In the data rows, 128 means zero.
Here are some numbered points:
[132 135 161 102 128 126 107 155] 0
[104 151  94 131 128 125 129 122] 1
[177  94 180 111 114 158  93 142] 2
[212  89 198 105 115 164  83 152] 3
[156  93 150 131 111 161 118 135] 4
[ 94  85 186 114 140 145 116 127] 5
[200  84 199 106 110 162  89 147] 6
[ 90 121 114 126 135 144 108 127] 7
[ 88  96 141 116 143 143 116 125] 8
[127 183  78 146 138  54 213  98] 9
[128 183  77 148 137  54 214 100] 10
[112 131 118 120 131 135 111 132] 11
[ 87 129 107 129 132 144 106 125] 12
[ 89 165  86 135 123 144  99 127] 13
[189 104 153 122 120 159  98 148] 14
[150 108 141 131 117 144 129 133] 15
[130 146 127 143 135 107 138  99] 16
[127 179  85 148 140  58 204  97] 17
[149  81 146 153 106 160 116 129] 18
[145 101 134 147 113 140 130 126] 19
[129 181  79 147 137  57 212  99] 20
[128 167 102 133 138  77 178 119] 21
[ 95 115 134 120 137 143 111 126] 22
[126 152 142 109 134 106 122 151] 23
[ 99 160  89 134 128 124 126 120] 24
[134  83 148 143 113 156 116 127] 25
New points follow, each followed by the numbers of its three nearest points above by angle, nearest first.
[ 82  83 190 104 150 144 115 128] 5 8 22
[ 87 164  83 135 122 143 100 123] 13 24 1
[ 79  84 188 107 149 140 116 125] 5 8 22
[ 79  84 198 106 149 141 115 127] 5 8 22
[ 95 165 100 128 124 135 102 134] 13 24 1
[150  82 143 150 106 158 115 129] 18 25 19
[124 154 140 107 133 103 131 149] 23 0 21
[ 87 167  86 135 123 143  99 126] 13 24 1
[ 89 118 117 125 136 143 109 127] 7 12 22
[126 153 136 115 135  99 131 147] 23 21 0
[123 145 159  96 131 117 107 162] 0 23 3
[177 128 126 126 131 134 123 139] 14 3 6
[126 153 132 117 135  98 136 142] 23 21 9
[148  85 142 148 105 160 117 130] 18 25 4
[153  92 148 132 112 159 116 131] 4 15 18
[ 92 150  93 131 125 142 104 127] 13 12 24
[ 90 155  92 131 125 144 102 127] 13 12 24
[130 136 148 114 127 121 115 149] 0 23 3
[125 150 149 104 133 110 115 155] 23 0 11
[126 154 139 113 135 103 127 150] 23 0 21
[ 89 161  87 135 123 143 101 124] 13 24 1
[ 92 158  91 132 124 143 101 126] 13 24 12
[150 115 124 131 138 147 121 143] 14 4 15
[115 139 152 105 135 120 110 152] 0 23 5
[146 110 129 138 115 136 139 122] 19 15 18
[ 90 160  88 133 123 143  99 124] 13 24 1
[ 88 169  86 135 121 142 100 128] 13 24 1
[146 120 115 134 145 143 124 145] 14 15 4
